(in the rows, 128 means zero)
Each named move below is a turn or a mirror, shown by a few rows before and after it. Which moves, in which order, take the first row of each later pair to the second? The first pair is answered.
q_629 (before |-> after):
[179  98 131 119 119 107 109 173 175 117 112 109 147 170  88 138 153 156
 105 120 128 131 146 106 172 111  96 111 158 159 132 131 116 134 120 158
  97 138 124 149 112 100 185 122 162 140 135] |-> [175 105 121 127 100 111 100 186 167 115 119  98 143 183  82 130 150 153
 108 117 120 116 151 117 160 113 112 121 156 160 136 117 128 137 109 145
 107 139 128 149 119  79 174 135 145 145 114]
[100 117 124 105 114 137 130 116 124 122 128 149 132 132 117 107 106 122
  83 158 103 120 100 115  70 146 137  94 134 115 138 116 107 121 157 134
 126 101 158 115 144 125 120 132 123 122 146] |-> [101 114 124 104 115 134 132 114 125 125 130 149 133 131 118 108 106 124
  84 160 103 123  97 115  75 143 132  93 135 113 139 118 103 123 160 136
 126 101 158 117 142 127 123 130 126 124 148]
[119 137 134 131 132 119 115 115 126 124 127 136 122 138 144 133 124 127
 134 132 128 139 152 134 129 123 128 126 115 144 129 145 113 127 131 137
 135 121 128 130 116 121 147 118 130 128 129] |-> [121 139 130 131 127 121 109 121 124 123 129 133 121 147 140 131 124 125
 135 130 128 130 152 137 126 124 137 127 116 146 134 141 119 128 128 130
 138 122 131 132 120 111 142 128 125 130 120]
q_122 (before |-> after):
[120  73 142 140 158 159 168 114 151 161  95 157 133  73 147 148 173  78
 161 113 175 145 130 144 169 148 112 137 137 134 151 145 135 167 168 163
 114  92 156 110 186 100 145 122 136  94 142] |-> [107  78 124 156 139 142 157 142 146 155 104 143 128 109 140 143 185  69
 171  96 166 126 144 168 164 151 135 154 124 134 155 113 147 165 139 144
 130 102 164 115 191  62 126 147 104 105 111]
[137 136  85 113 129 148 124 170 120 116 137 136 122 106 138 101 214 150
 115 122 119 103 142 125  75 164 165 190 128 131 126 128 134 124 113 148
 168 155 147 136  96  83 111 149 120 112  77] |-> [145 144 101  97 131 175 118 164 112 115 137 140 123  78 136  86 186 171
  97 139 118 108 122  94  62 158 156 173 145 139 134 157 137 122 138 153
 165 133 134 132  97 105 124 143 140 103  81]
[142 140  87 131 119 157 110  97 147 112 127  97 132  98 132 164 109 131
 140 145 114 146 118 114 132 105 127  92 123 140 122 130 133 146  85 130
 127 114 138 115 159 106  77 162 148  74  89] |-> [146 135  91 129 129 159 118  88 149 115 125 103 134  90 137 166 111 130
 136 149 121 157 113 108 136 106 116  88 125 138 120 137 128 146  94 137
 122 114 139 112 155 121  80 154 162  72  99]
q_295 (before |-> after):
[119 113  87 156 115 106 138 133 144 137 126 122 127 153 129 146 155 105
 156 100 143 120 157 175 143 156 136 151 105 107 117  98 111 141 108 138
 135 163 148 131 131 101 125 127 111 148 121] |-> [125 102  99 152 131 105 154 113 151 143 120 134 131 138 134 155 161 102
 156 108 151 136 154 166 153 155 121 146 108 100 110 110  98 143 120 154
 124 166 144 128 128 126 134 109 128 142 143]
[137 119 119 143 134 106 152 140 141 128 118 127 125 138 128 140 164  99
 142 109 143 138 155 148 134 146 125 149 110 103 122 107 118 143 114 136
 141 157 152 127 137 125 120 125 118 136 131] |-> [138 114 130 135 151 105 159 125 147 129 111 137 127 129 133 148 162 109
 139 115 143 148 149 139 142 140 112 138 113 102 117 117 108 142 120 145
 130 154 141 127 134 144 130 111 131 134 147]
[184 144 114  90 177 154 125 145 124 175 126 183 167  83 156 123 109 188
  88 109 140 151 122 119 111 112 112 143  98 116 119 165 150 163 163 111
 148 166 113 154 119 152 105 106 150 132 120] |-> [178 153 116  86 174 149 109 151 117 172 125 180 166  93 150 120  99 198
  83 108 132 147 116 117 111 100 120 137  97 125 119 166 153 159 154 102
 149 156 108 155 119 148 110 114 140 136 116]

(two moves a pair)
[127 140 114 172 170 129 202  29 190 119 134 137 199 112 134 178 170  94
 118 163 159 160 105 139 171 122  96 143 106 124 140 163 102 138 170 179
 110 139  97 127 131 179 140 103 163 129 170] |-> [ 93 180 123 129 168 113 119  72 175  96 125 120 189 151 114 170 107 165
 100 156  99 139  50 117 163  53 127 101 113 172 132 175 119 110 134 121
 115  71  48 149 115 163 158 139 123 135 162]
q_295 then q_295
[141 128 121 119 125 156 156 126 128 127 149 130 125 103 137 104 118 119
 114 125 151 121 127 106 128 140 110 121 126 114 133 136 137 137 155 138
 137 126 136 127 120 124 128 104 135 123 109] |-> [137 117 120 124 139 131 167 117 143 126 136 136 131 109 140 123 138 109
 126 115 157 134 134 117 146 136 104 127 114 109 121 130 124 135 148 146
 126 138 136 132 116 132 129  97 134 126 119]
q_295 then q_122
[160 136 131 130 125 160 161 122 117 133 142 135 109  99 123 125  96 124
 120 130 126 144  98 106 140 147 117 126 143 143 149 124 120 119 152 119
 108 106 118 104 131 138 141 105 143 116 165] |-> [159 142 119 145  99 168 158 139 107 133 153 124 104 112 120 110 100 113
 126 125 128 126 109 117 121 156 133 146 140 139 162 104 133 120 143 105
 127 117 132 101 142 109 122 121 128 124 135]
q_629 then q_295
[ 98 124 132 139 133 101 110 118 133 114 128 126 114 146 132 159 119 142
 122 115 128 132 128 139 149 125 130 130 107 138 115 120 115 127  97 123
 110 130 136 121 139 118 131 149 115 123 125] |-> [ 98 131 125 141 113 116 105 129 123 114 137 119 110 145 124 144 109 137
 117 122 127 119 130 138 130 136 140 135 113 135 127 116 130 126  98 115
 121 128 145 117 148 104 123 158 114 124 106]
q_122 then q_295
[123 129 135 116 139 139 159 119 128 129 131 139 132 116 133 130 136 126
 112 146 112 142 130 124 134 148 108 118 127 109 103 147 111 129 145 149
 132 148 119 112 122 174 165 118 138 109 150] |-> [123 148 129 114 110 169 136 145 105 127 143 125 123 118 124 102 109 134
 101 151 101 120 119 116 106 151 129 119 138 118 124 146 137 128 147 127
 152 134 123 106 131 145 150 142 127 109 117]
q_629 then q_122
[ 84 170 112  96 134  95  50 147 122 111 128 156 125 114 146 142 107 189
 128 144  91 127 119  88 122 101 152 116 132 168 105 160 112 111 120  58
 142  61  77 163  89 128 156 141 126 158 138] |-> [ 82 140 106 113 165  48  89 116 153 118 111 170 137 121 164 184 162 160
 153 127 112 155 153 120 168 114 134 131 106 148  79 141  78 119 113  90
 123 102  88 163  80 152 157 118 135 163 172]
q_122 then q_122
[124 124 113 123 137 105 111 147 141 118 119 130 115 159 117 135 145 114
 144 109 114 109 142 143 144 127 135 135 118 128 110 106 124 123 110 114
 140 135 137 132 129 125 118 138 112 139 121] |-> [133 112 119 123 150 104 130 129 150 123 118 140 121 145 125 144 159 106
 146 116 128 124 148 139 156 133 117 136 119 119 104 116 110 131 124 133
 130 144 138 126 127 146 125 122 132 133 139]
q_295 then q_629
[136 107 152 117 116 134 123 147 135 160 101 110 151 113 146  99 111 106
 147 125 127 119 109 117 145 146 139 101 132 126 103 148 115 109 145 114
 156  85 131 128 118 127 143 101 130 134 153] |-> [130 101 138 130 114 114 124 150 145 159  98 107 149 131 148 112 135  91
 158 112 126 117 124 139 154 150 147 116 119 122  98 126 112 110 129 112
 156  98 141 129 122 114 131 104 115 140 148]
q_122 then q_122
[112 165 101 123 100 127 105 170  99 114 144 123 117 145 131 106  96 148
 110 105 112 100 101 106  87 111 149 108 138 130 121 140 159 102 116  81
 142 109 113 131 144  86 101 161 107 110  99] |-> [139 138  85 156  92 142 164 147 108 134 157 134 119 121 142 108 145  91
 123 110 156 107 145 128  87 166 132 147 130  89 131 121 154 120 141 119
 143 158 150 115 159  85  80 139 131 109  94]
q_295 then q_295
[107  75 170 141 129 114 140  78 101 100  99 112 103 104 161 113 151 107
 120  90 126 143 127 103 122 126 151 109 180 133 110 142 178 150 165 150
  83 107 132 117  97 133 133 102 154 138 160] |-> [ 97  79 148 159 112  96 137  95 103  99 106 102 100 137 157 116 171  89
 136  73 122 128 147 136 126 131 171 129 163 128 107 107 185 149 139 136
  94 127 148 121 102  98 113 119 122 153 133]
q_122 then q_629
[146 126 123  99  81 154 118 156 104 113 131 116 131 131  89 103  95 127
 114 111 116  94 112  92 132 120 135 108 127 135 144 137 148 131 140 124
 136 113 123 115 137  77 114 162 118 128  77] |-> [146 120 144  79 117 146 120 134 118 111 115 133 139 111  97 120  86 150
 110 119 118 119  95  70 150 101 113  83 129 144 129 165 125 129 152 136
 113  98 101 117 123 123 139 142 141 121 119]
q_629 then q_295
[154 114 120 198 132  93 106 134  89 108 140 122 113 145 136 152 153 146
 155 125  82 136 135 150 107 179 141 145 124 148 111 139 118 115 128  99
 139 176 138 129 158  99 117 125 116 116  92] |-> [156 103 141 179 169  82 111 106 102 103 125 136 120 124 145 170 147 165
 148 134  82 162 120 128 132 161 116 123 131 153  94 169  97 112 145 114
 115 161 117 133 146 145 147 104 141 106 135]
q_629 then q_295
[136 152 114 133 127 143 119 143 107 145 119 130 145  89 118 108  49 153
  87 136 130 137 114  96  60 130 122  98 123 133 182 169 183 138 140  94
 157 115 106 115 144  74 124 143 157 141 105] |-> [148 132 125 130 152 140 150 110 121 150 109 146 153  62 131 122  61 144
  87 144 148 159 119  88  78 136  95  98 120 122 172 185 162 143 160 125
 138 126 105 113 137 113 139 114 185 133 139]
q_295 then q_629
[163 126 137 126 114 165 162  92 135 118 123 110 157  77 156  97 133 162
 112 135 137 152 130  96  90 120 117  95 142 103 144 149 140 110 183 162
  90 126 155  86 117 146 143 130 194 127 153] |-> [142 123  96 163  90 112 158 120 148 115 126  91 158 142 153 116 188 125
 150  97 131 129 175 166 108 128 154 138 105  95 131  82 146 110 128 142
 102 167 180  96 126  89 106 158 135 152 118]
q_122 then q_122
[147 112 134 142 152 122 133 126 125 125 130 125 138 113 137 137 125 149
 121 149 122 142 123 120 136 138  95 113 134 130 112 146 119 147 134 161
 142 129 125 111 123 150 129  96 148 140 141] |-> [144 120 113 159 118 133 129 148 115 127 145 110 130 131 131 119 132 132
 126 142 123 123 136 139 116 152 115 133 128 126 125 118 139 150 121 147
 163 141 144 108 137 112 101 114 129 145 102]
q_629 then q_295
[116 157 116 162 114 120 137 126 102 163 158  88 131 148 118 102  86 107
 115 149  69 108 100 139 110 118 160 116 115 143 162 109 127  80 116 129
 143 112 136 121 145 110  89 166  71 143  65] |-> [120 123 124 165 169  67 179  78 146 172 130 114 146 139 140 152 138  92
 133 139  93 153 125 158 168 119 125 117  93 127 124 112  79  88 119 171
 106 143 134 123 124 163 109 123  95 139 127]
q_629 then q_122
[143 102 110 146 153  82 151 129 174 130 132 117 133 133 127 164 184 102
 132 105 148 118 166 159 140 156 130 139 100 119 139 102 105 150 122 125
 126 158 152 132 120 127 118 135 154 130 144] |-> [136 106 134 120 180  71 135 121 182 121 118 125 135 128 129 173 161 134
 124 112 134 132 139 134 150 125 118 108 107 138 126 130  91 144 125 123
 109 131 120 138 109 163 145 128 163 123 173]
q_295 then q_295
[167 166  60 136 132 144 112  93  83 120 145 124 129 116 108  70 115 131
 116 173 123 166 106 128 133 139 160 134 167 117 144 121 160 125 125 103
 182 117 116 151 173 168 120 125 171 123  94] |-> [169 162  53 143 125 138 117  97  86 121 149 120 127 122 108  73 127 118
 124 168 127 162 116 139 135 144 164 146 163 115 144 107 159 126 119 104
 185 127 124 149 175 160 114 129 164 125  85]
q_122 then q_629
[108 114 110 124 129  83 117  76 159 131 104 122 125 105 126 130 133  88
 135 165 173 117 146  86 129 124 132 100 115 162 134 138 103 162 133 154
 112 164 155 129 175 105 137 108 103 139 123] |-> [100 121 107 125 127  73 103  86 157 127 103 117 128 121 124 133 132  90
 136 156 163 110 147  95 133 115 143 103 113 165 130 131 107 159 119 143
 115 158 154 134 176  92 133 116  93 144 119]
q_295 then q_122
[153 147 149 150  88 171  86 148  67 150 133  68 110 147 158 129 116  98
  98  88  83  92 107 129  78 126 151 123 123 128  94 160 141 121 120  90
 160  96 156 141 169  49 110 180  96 137 120] |-> [182 120 148 175  99 182 152 112  84 167 136  84 118 110 174 138 162  50
 109  97 125 113 146 141  87 174 121 150 120  94  96 159 123 140 153 139
 146 139 183 124 175  70 100 148 131 134 133]
q_295 then q_295
